Families of rows that turns and mirrors carry onto each other, the same ones carrying the whole set onto itself: the rest of each named row's family, in list order
5 families of 6 rows
J707: [-0.79 -2.95 -0.67  0.56  0.95  0.07 -2.62  0.58  0.12  2.24  1.87 -0.39
 -0.55 -1.34 -2.27 -2.57]
J689: [ 1.07 -0.32  0.42  3.98  0.83  0.87 -2.14 -2.13  1.29  0.57  1.30  1.67
 -2.59  0.73  0.80  0.45]
J962: [-1.02  1.95 -0.11  2.63 -1.54 -1.05 -2.16  1.59  2.34  2.14  1.24  0.50
 -0.72  0.94  0.40  0.66]
J816: [-0.44 -2.90  0.42 -0.05 -2.72  1.03 -2.22 -0.95  0.66 -1.54  1.18 -1.76
 -2.67 -0.50  0.58  0.43]
J736: [-1.02  0.30  0.20  3.32  1.63  1.26 -3.36 -1.48 -0.04  1.38  3.39  1.02
 -0.76  0.56  2.18 -0.25]
J657: [ 1.22 -2.53  0.20  1.64 -1.52  1.12 -3.22  1.63  0.47 -0.43 -1.35 -2.10
 -1.70 -0.95 -0.71  0.70]
J145: [ 1.23  0.55  0.02  1.97 -1.54  1.32 -2.41  0.15  0.74  1.31  3.37  1.43
 -0.89 -0.93  1.62  3.14]
J646: [-1.40 -0.38  0.62 -2.96  1.25  0.14 -1.97  0.39 -0.38  0.17  1.08  0.79
 -0.02  2.03 -0.38  0.34]
J944: [-0.30 -1.34  2.27  1.55 -2.68  2.07 -3.10  1.49  0.36 -0.18  1.00 -2.75
 -2.09  0.71  0.24  0.33]
J854: [ 1.52 -1.26  2.18  1.22  0.29  0.11 -1.45 -1.53 -0.04  1.35  1.77 -2.09
  0.88 -1.61 -2.23 -1.05]
J279: [-2.58 -2.80  0.30  0.35  0.73 -0.86 -3.22  1.92  0.15 -0.69  0.76  1.65
  0.11 -1.53 -1.25 -0.39]
J573: [ 0.31 -0.09 -0.83 -2.13  0.94  0.17 -1.60  0.26 -0.42  2.02  3.43 -1.05
  0.64  0.14 -1.95 -0.70]
J626: [-0.29  0.75  2.00  1.60 -1.03 -0.04 -1.47 -1.98  0.62 -1.68  0.42 -2.81
  0.37 -1.03 -0.73  0.72]
J719: [-0.92 -0.27 -1.53 -1.43  1.85  0.84 -2.95  0.71  0.03 -1.63  2.32  1.67
 -1.90  1.02 -0.96  1.24]
J457: [ 0.26 -2.05 -0.72 -1.28  2.70  0.14 -2.24 -1.72 -1.16 -0.08  0.58  1.27
  0.04  0.99  0.49  0.65]
J497: [-0.60  1.37 -1.28  2.91 -1.21  0.26 -1.14  0.87  1.30  2.80  1.62  1.63
 -0.48  0.24  0.35  1.74]
J535: [ 2.11  0.70  1.65 -0.08 -0.78 -0.87 -3.17  0.17  1.66 -2.13  0.58 -1.94
 -0.73 -0.73 -0.11  0.06]
J222: [ 0.60 -2.58 -1.43  0.18  0.54 -0.26 -3.19  3.23 -0.18  0.28  0.58  1.82
 -0.06 -0.63 -0.65  1.37]
J241: [ 1.10 -2.23  1.08  0.71 -1.47  1.71 -1.26  1.02 -0.74  1.47  3.38 -2.44
 -1.05  0.50 -2.40 -0.11]
J77: [ 1.01 -1.29 -2.63  3.68 -1.29  0.88 -2.21  1.21  0.51  1.44  1.55  0.20
 -1.82  0.16  0.96  1.41]
J820: [-2.08 -0.24  1.91  1.63 -1.49  1.73 -3.89  2.27  0.59 -0.82  1.68 -2.06
 -2.05  1.18 -0.82  0.97]
J449: [ 1.32 -0.55  0.35 -0.44  0.25  1.18 -2.44 -1.90 -0.91 -1.99  0.77 -2.89
  0.00 -0.13  0.36  1.56]
J411: [-2.31  0.84  2.35  0.65 -0.62  0.36 -2.28 -2.27  1.08 -0.40 -0.37 -1.84
  0.36 -0.96 -0.54  1.02]
J674: [-0.11 -0.90 -0.23  2.01  1.54  2.82 -2.20 -1.68 -0.90  2.96  3.54 -0.89
 -1.23  0.16 -1.29 -0.77]
J865: [-1.10 -1.54 -0.25 -1.15  1.01  0.25 -3.89  0.23  1.34  1.03 -0.59  2.59
 -0.70 -2.00  0.00  0.43]
J396: [-2.84  0.02  0.43  2.46  0.04  0.33 -3.03 -2.11  0.44  0.66  3.71 -0.08
 -0.66  0.55  2.42 -0.15]
J717: [ 0.92  0.79 -0.57  2.00  0.15  1.13 -1.86  0.76  0.50  3.71  2.36 -0.42
  0.42 -1.66 -2.37  0.56]
J768: [ 2.01  0.68 -0.77  2.17  1.43  0.51 -2.85 -2.46 -0.17  1.16  1.64 -0.23
  0.19 -0.05  2.57  0.83]
J212: [-1.96 -0.01  2.41 -1.90  0.43 -0.21 -2.47  0.15 -0.13  0.69  2.27  1.21
  0.70  1.80  0.61  1.44]
J565: [-3.01 -2.21  1.09  2.12  0.33 -1.24 -2.45  1.33  0.80 -0.49  0.93  2.15
 -0.56  0.18 -1.72  0.10]

Same family as J145: J689, J816, J719, J535, J865
Same family as J457: J657, J222, J77, J449, J768
Same family as J736: J646, J944, J279, J626, J497
Same family as J411: J962, J820, J396, J212, J565

Families of rows that turns and mirrors carry onto each other, the same ones carrying the whole set onto itself: the rest of each named row's family, in list order
5 families of 8 rows
J991: [ 2.56  0.40 -3.58  1.31 -0.53  2.60  1.09  1.37  0.65 -0.03 -0.27  1.42
  1.48 -0.76  0.30 -2.45  1.21  2.94 -0.14]
J378: [ 1.33  0.14 -4.47  0.33 -0.10  2.15  1.26  1.17  0.97 -0.55  0.80  1.70
  1.23 -1.89  0.83 -2.54  0.63  2.26  0.67]
J593: [-0.08  0.71  1.67  0.01  0.07 -1.58  0.03 -1.07 -0.70 -1.54  0.01 -0.34
 -0.34  0.75 -0.22  0.98 -0.23 -2.83  0.51]
J419: [ 1.11 -0.72 -4.31  0.99  0.80  2.25  1.30  1.23  1.24 -0.08 -0.02  1.36
  0.34 -0.97  0.92 -2.67  0.83  2.55  0.66]
J956: [ 0.07  2.72 -1.48 -0.02 -1.47 -0.20  1.30 -1.05 -0.96  0.34  0.58 -1.52
 -0.78 -2.13 -0.55 -0.39  1.30  0.17  2.87]
J882: [ 0.69  0.48 -2.12 -0.66 -1.61 -0.94  1.20  2.89 -0.04 -0.03 -1.76 -0.36
 -1.37  0.54  2.81  0.51  0.22 -0.21  0.59]
J851: [ 0.81 -0.41 -4.13  1.38 -0.91  2.82  2.00  0.77  1.06 -0.74  0.83  1.38
  1.46 -1.38  0.25 -2.84  1.07  1.33  1.10]
J832: [ 1.41 -1.16 -1.61  0.14  1.24 -0.06 -0.37 -0.52  1.68 -2.03 -1.15  2.39
  2.06  2.54  1.86 -1.84 -0.19 -0.33 -1.17]
J513: [ 1.66 -0.29 -1.58 -0.24  0.49  1.01 -0.62  0.76  2.12 -2.30 -1.07  2.70
  2.25  2.00  1.41 -0.85 -0.30 -0.90 -2.16]
J998: [ 1.14  0.14 -0.45  1.76  0.48  2.07 -0.40 -2.20  0.53 -1.81  0.51  2.37
  2.36  0.03 -3.05 -0.85  0.88 -0.25  1.48]
J98: [ 0.37  1.89 -1.56 -0.02 -1.22  0.56  0.57 -0.86 -1.00  0.91  1.45 -1.18
 -1.74 -2.47 -1.20 -0.11  0.52  0.50  2.49]
J176: [ 1.10  1.11 -2.55 -0.90 -1.62 -0.54  1.08  2.27  0.31 -1.02 -1.74 -0.69
 -1.55 -0.48  2.95  0.62  0.06 -0.11 -0.52]
J234: [ 0.34  1.06 -0.41  2.08  0.27  1.83 -0.72 -3.34  0.30 -0.24  0.95  2.45
  1.97  0.11 -2.23 -0.89  0.02  0.41  0.96]
J166: [-0.62  1.82 -2.64 -0.87  0.75  2.22  1.55 -0.06 -1.15 -1.27  0.05  0.66
  0.22  0.64  0.27 -0.21  3.98 -1.65 -0.25]
J698: [ 1.15  0.33 -1.22 -0.10  1.63  0.46  0.01  0.71  1.72 -2.25 -1.53  2.91
  1.95  2.65  1.69 -0.75 -0.34 -0.59 -1.33]
J993: [ 1.32  0.99 -3.02 -0.21 -1.27  0.30  0.87  2.24 -0.60 -0.65 -2.86 -0.44
 -0.75 -0.26  3.20 -0.16  0.51 -0.35 -0.62]
J189: [ 0.14  1.52 -2.28 -0.30  0.32  0.94  2.58 -1.28 -0.68 -1.40 -0.56  1.35
  0.45 -0.31  0.49  0.08  4.14 -1.03 -1.24]
J595: [ 0.95 -0.67 -0.27  0.29  0.44  0.16 -0.99  0.47  1.70 -2.71 -1.67  2.00
  1.74  2.19  1.63 -1.15  0.67  0.48 -1.96]
J41: [ 1.32  0.99 -1.47 -0.47 -0.91 -1.03  1.52  2.47 -0.58  0.23 -0.83 -1.30
 -1.24 -0.06  3.10 -0.70  0.07  0.42 -1.11]
J790: [ 0.11  2.50  1.38  0.07 -0.84 -0.75 -0.69 -1.02  0.01 -0.51 -0.53 -0.13
  0.31  1.68 -0.52  1.26 -0.18 -2.89  0.59]
J989: [ 0.71  1.42  1.31 -0.61 -0.67 -0.60 -1.34 -1.20  0.17 -0.82 -0.38 -0.12
 -0.71  1.38 -0.65  1.51 -0.42 -2.66 -0.35]
J607: [ 2.25  0.01 -0.35  0.84 -0.82 -0.22 -1.64  0.59  1.56  0.81 -0.60  0.44
  0.43 -1.07  0.36 -1.60 -3.60  0.96  0.99]
J710: [ 1.05  1.38  1.92 -0.25 -0.43 -0.36  0.13 -1.01 -0.14 -0.68 -0.95  0.53
 -0.41  1.32  0.48  1.14 -0.92 -3.12  0.97]
J995: [ 1.69 -1.28 -1.16  0.81  1.15  1.79 -0.55  1.06  1.73 -1.33 -0.90  2.60
  1.74  2.50  0.90 -0.82 -0.73 -0.27 -2.01]
J352: [ 0.92  1.84  1.51 -0.59  0.55 -1.27 -1.27 -0.74 -0.30 -0.29 -1.09 -0.26
 -0.51  1.74  0.11  1.56 -0.54 -1.41 -0.24]
J527: [ 2.36 -0.39  0.34  1.62 -0.76  0.05 -1.49  1.53  0.64 -0.15  0.27 -0.30
  0.67  0.32 -0.38 -1.61 -3.17  1.18  1.64]
J860: [ 0.20  2.41 -0.87  0.65 -1.51  1.74  1.42  0.30 -1.04  1.19  0.63 -1.55
 -0.83 -2.04 -1.33  0.65  0.70  0.36  2.20]
J676: [ 1.36  0.21 -2.12 -1.28 -0.60 -0.12  1.71  3.16  0.34 -0.67 -1.41 -1.58
 -0.70  0.43  2.77 -0.30  0.51 -0.39  0.03]
J221: [-0.30  1.56 -2.80 -1.06  0.06  1.84  1.54 -0.67 -0.44 -2.16  0.98  1.07
  0.07  0.59 -0.19  0.56  3.79 -1.34 -0.69]
J224: [ 0.11  1.47 -1.70  1.23 -1.71  1.06  0.63 -0.47 -0.48  1.64  1.01 -1.69
 -1.27 -1.93 -1.32 -0.71  0.98  0.13  2.59]
J373: [ 0.05  1.69 -1.89  0.11  0.69  2.32  1.14 -1.13  0.15 -2.88  0.33  0.47
  0.09  1.17  0.41  0.62  3.89 -1.24 -0.66]
J160: [ 1.90 -0.04 -0.27  1.94 -0.78 -0.69 -0.91  0.32  2.39  0.73 -0.60  0.61
  0.53  0.07  0.10 -1.19 -3.35  1.25  1.52]
J914: [ 1.70 -0.25 -0.73  0.67 -1.03 -0.78 -0.44  1.16  0.60  1.93 -0.67  0.62
  0.91 -0.88 -0.02 -1.82 -3.28  1.15  1.51]
J214: [ 1.48  1.81 -1.68  1.08 -0.86  0.89  2.16 -0.19 -1.67  1.15  1.41 -0.96
 -0.61 -2.26 -1.57 -0.40  0.28 -0.33  2.36]
J975: [ 0.45  0.41  0.39  1.02  0.91  1.20 -0.12 -2.24  1.35 -0.37  2.51  1.54
  1.70  0.59 -2.84 -1.05  0.01  0.22  1.46]
J558: [ 0.53  1.29 -0.76  1.77  1.60  2.47 -0.61 -2.60  1.30 -0.62  1.21  1.60
  2.12  0.21 -2.35 -1.94  0.43 -0.21  0.70]
J184: [ 0.91  0.50 -0.64  0.61  0.83  2.14 -1.15 -2.33  0.81 -0.36  2.05  2.19
  2.06  0.03 -2.76 -1.64  0.15 -0.25  0.80]
J73: [ 0.59 -0.09 -4.46  1.06  0.12  2.11  0.90  0.85  0.79 -0.24  0.42  0.31
  1.62 -0.77  0.03 -2.32  1.41  3.15  0.08]
J415: [-0.43  2.05 -2.05 -1.01  0.67  2.04  2.51 -1.23 -0.80 -1.49 -0.06  0.78
  0.14  1.30 -0.31 -0.52  3.00 -1.30 -1.55]
J655: [ 2.04 -0.77 -0.42  1.82 -1.00 -0.29 -1.52  1.05  1.42  0.52 -0.43  0.07
  1.12 -0.78  0.87 -0.58 -2.53  1.39  2.54]

Same family as J527: J991, J593, J998, J189, J595, J41, J214
Same family as J224: J419, J882, J166, J698, J790, J160, J558
Same family as J378: J513, J98, J176, J989, J607, J221, J184

Families of rows that turns and mirrors carry onto each other, the same ones carrying the whole set onto itself: the rest of each named row's family, in list order
4 families of 8 rows
J797: [ 1.89  0.51 -0.38  0.78  0.20 -3.13 -0.31 -0.12 -1.22  1.08 -0.75 -2.26
  0.69 -0.83 -2.26  0.64]
J741: [-2.72  1.01 -0.41  0.32 -1.60  0.54  1.18  1.43  1.63  2.51 -0.98 -0.20
 -0.35  1.66 -0.28  1.41]
J714: [-3.07 -0.28  2.02  0.11  0.56  0.29  2.97  0.21  0.52  1.48 -1.19 -0.05
 -3.22  0.28 -0.72 -0.68]
J445: [ 1.37  0.46  0.54  0.20  2.74 -1.88  0.80 -1.49 -1.49  0.36 -0.73 -2.56
 -0.90 -1.31 -1.81  0.24]
J273: [ 0.16  2.26 -1.27  0.12 -0.45 -1.54 -0.89  0.78  0.40  1.45 -1.34 -2.93
  0.37  0.48 -1.02  1.54]
J270: [ 1.44 -1.47  1.46 -1.25 -0.16 -1.00 -0.03  0.60  0.39 -1.53 -0.43  0.11
  2.38 -2.48  0.25 -1.63]
J758: [-2.14  0.84  1.19  0.48  1.17 -1.11  2.46 -0.37 -0.30  1.97 -1.55 -1.38
 -3.53  0.44 -1.70  0.21]
J318: [-1.55  1.99 -1.07  0.56 -1.19 -0.74  0.14  1.21  0.93  2.47 -1.26 -1.91
 -0.52  1.39 -1.03  1.70]
J263: [-0.74 -1.73  2.05 -1.62 -0.76 -0.05  1.27  0.98  1.26 -1.14 -0.86  1.79
  1.58 -1.61  0.95 -1.78]
J289: [ 1.96 -0.79  1.13 -0.26  2.75 -0.86  0.72 -1.35 -1.07 -0.77 -0.03 -1.66
  0.41 -2.25 -0.94 -0.54]
J977: [-1.96 -2.10  0.50  0.75 -1.95  1.95  2.18  0.55  0.51  1.57 -0.32  1.64
 -1.22 -0.55 -1.36 -0.56]
J488: [-0.33  1.13  0.54  0.53  2.15 -2.02  1.51 -1.09 -1.17  1.48 -1.42 -2.43
 -2.54 -0.19 -2.16  0.60]
J885: [-2.30  0.83  0.04  0.75 -0.73 -2.20  2.22  0.44 -0.01  2.95 -1.84  0.10
 -1.48  1.49 -1.92  1.28]
J437: [-2.47 -1.57  2.65 -0.42  0.59  1.36  2.87  0.33  0.86  0.30 -0.42  0.84
 -2.01 -0.69  0.15 -1.43]
J66: [ 2.49 -0.50  0.43 -0.20  0.16 -2.22 -0.70  0.14 -0.65 -0.62 -0.35 -1.59
  1.98 -2.14 -1.06 -0.63]
J173: [-2.26 -0.63  0.21  0.97 -2.47  0.68  1.44  1.02  0.34  2.05 -1.29 -0.28
 -2.97 -0.25 -2.09 -0.61]
J122: [-2.71 -0.01  0.14 -0.47 -1.33  1.50  1.55  1.41  2.15  1.48 -0.69  1.20
  0.83  1.08  0.74  0.81]
J278: [ 1.35  0.70 -0.52 -1.57  0.46 -0.44 -1.00  0.31  0.91 -0.98 -0.87 -1.13
  3.05 -1.26  0.69  0.42]
J461: [ 0.06  1.60 -0.76 -0.72 -0.30 -2.32 -0.23 -0.36 -0.71  0.39 -3.22 -2.18
 -2.21 -1.31 -2.32 -0.26]
J861: [-3.35 -0.14  1.03 -0.27 -1.12 -0.93  2.87  0.85  1.00  2.00 -1.93  1.77
 -1.16  1.15 -0.59  0.19]
J448: [ 1.33  1.74 -1.11 -0.73  0.24 -1.43 -1.38  0.41  0.40  0.08 -1.18 -2.55
  1.86 -0.69 -0.36  0.96]
J841: [-1.40  0.90 -0.27  0.38 -1.81 -1.09  0.41  0.60 -0.17  1.59 -2.44 -1.87
 -3.36 -0.53 -2.46 -0.45]
J165: [-0.14  1.10 -0.54  1.17 -0.15 -3.10  0.90 -0.01 -0.95  2.55 -1.36 -1.61
 -0.70  0.62 -2.63  1.40]
J136: [ 1.24  0.99 -0.92 -1.66  1.07 -2.26 -0.17 -1.39 -0.99 -0.82 -3.04 -1.17
 -0.19 -2.13 -1.69 -0.08]
J612: [-0.76 -2.68  0.30 -0.17 -0.58  1.99  2.29 -0.46  0.26  0.36 -0.15  2.72
  0.80 -1.32 -0.69 -0.40]
J691: [ 1.05 -1.90  2.03 -0.64  2.14  0.55  1.30 -0.80 -0.26 -1.25  0.42 -0.32
  0.63 -2.47  0.00 -1.42]
J178: [-0.79 -2.17  2.66 -0.70  1.24  1.45  2.15 -0.14  0.52 -0.78  0.24  0.77
 -0.36 -1.84  0.51 -1.78]
J722: [-2.72 -1.17  1.90 -1.26 -1.15 -0.01  2.46  1.09  1.55  0.34 -1.53  2.46
  0.12 -0.14  0.59 -1.03]
J671: [-1.53 -0.54  0.31 -1.33 -0.67  1.59  1.07  1.02  2.13  0.04 -0.55  1.57
  2.29  0.02  1.43  0.30]
J884: [ 1.51 -0.50 -0.66 -1.85  1.51 -1.03  0.59 -1.84 -0.78 -1.34 -2.11  0.74
  1.53 -2.34 -0.95 -0.03]
J453: [ 0.17 -0.25  0.06 -1.79  0.04  0.82  0.05  0.58  1.58 -0.97 -0.59  0.55
  3.18 -0.98  1.43  0.10]
J174: [ 0.72 -2.02 -0.18 -1.21  0.86  0.72  1.61 -1.49 -0.32 -0.87 -0.92  2.31
  1.90 -2.07 -0.50 -0.22]

Same family as J453: J741, J273, J318, J122, J278, J448, J671
Same family as J722: J797, J270, J263, J885, J66, J861, J165
Same family as J289: J714, J445, J758, J488, J437, J691, J178

